[145 121 130 114 139 139 147 142 124 138  87  87 178 102 131 134 151 115
 114  98 131 121 136 119 195 115  59 113 153 133 168 141] : niben
[170 129 130 163 113 139 147 142 124 174  87 150  85 102 131 134 165 120
 114  30 120 129 136 122 195 115  59 113 151 133 168 143] : nipod
[145 121 130 167 116 139 147 142 124 148  87 108 147 102  93 134 165 120
 139  98 131 121 136 122 195  61  59 113 151 133 168 141] : puse
[145 121 119 109 113 139 147 162 124 174  84 155  78  89  80 134 182 120
 114  98 131 121 171 122 195 115  72 113 151 133 168 141] : dinu
[145 121 130 167 116 139 147 142 124 148  87 155 147 102  93 134 172 120
 139  98 131 121 136 122 195  61  59 113 151 133 168 141] : vosa
[145 121 130 114 196 139 147 142 124 181  87 155  78 107 131 134 111 120
 114  98 131 121  81 122 195 115  85 113 151 133 122 219] : taf
loc: [172] : vosa, 17
step -1: [151 133 168] : [150 132 167]
step -1: [61] : [60]
step +1: [ 59 113 151] : [ 60 114 152]
find: [145 121 119 109 113 139 147 162 124 174  84 155  78  89  80 134 182 120
 114  98 131 121 171 122 195 115  72 113 151 133 168 141] : dinu

[ 78  84 128  75  56]  das
[133 114 128 102 170]  Ruso
[135  23  32 160 133]  dib
loc: [56] : das, 5
loc: [135] : dib, 1

[128  57 163 113  67 140 177 167 132 162 179 137 159 167 175  99 143 116
  58 130 162 179 135]  mazek
[128  65 146 116  72 126 156 154 110 145 159 185 144 152 156  93 177 165
  65 116 145 156 175]  kare
[128  86 184 110  88 154 200 189 138 185 196  72 178 189 196 116  79  74
  82 149 181 202  78]  Purip
[128 176 182 113 175 158  75 171 209 181  75  43 176 183  77 160 106  63
 179 145 181  70  53]  nutog
[128  93 170 123  95  97  81 156 123 170  84 195 164 170  84  80 199 179
  90  76 167  76 183]  moro
[128 169  94 137 168 151 191 100 110  96 184  80  98  92 185 111  65  96
 170 179  94 195  89]  Dogil
[128  92 192 115  92 132 146 182 153 190 147  66 183 192 145  96  97  70
  89 114 191 146  74]  lefon
find: [128  93 170 123  95  97  81 156 123 170  84 195 164 170  84  80 199 179
  90  76 167  76 183] : moro
step +1: [184  80  98  92] : [185  81  99  93]
loc: [98] : Dogil, 13
step +1: [128] : [129]

[ 50 200 176 164 206 101  59 187  50]  gefi
[ 80 171 234  42  63 215  33  45 156]  mevug
[195  53  89  61 206  60 151  54  79]  Nat
[131 243 208 215 193  55 130 168 120]  tolek
[229 234 201 217 103  46 203 104 229]  voli
[128 128 128 233 128 128 128 127 129]  Zom
step -1: [229 234] : [228 233]
step -1: [ 63 215  33] : [ 62 214  32]
step +1: [ 46 203] : [ 47 204]
step -1: [103  46 203 104] : [102  45 202 103]
loc: [208] : tolek, 3
loc: [101] : gefi, 6

[132 137 106  74] : nul
[132 125 156 103] : vilib
[132 142 107  74] : pum
[132 150 120  35] : nemip
[132 157 101  74] : Pimed
[132 140 105  67] : mer
[132 150 120  74] : rugas
loc: [156] : vilib, 3
loc: [157] : Pimed, 2

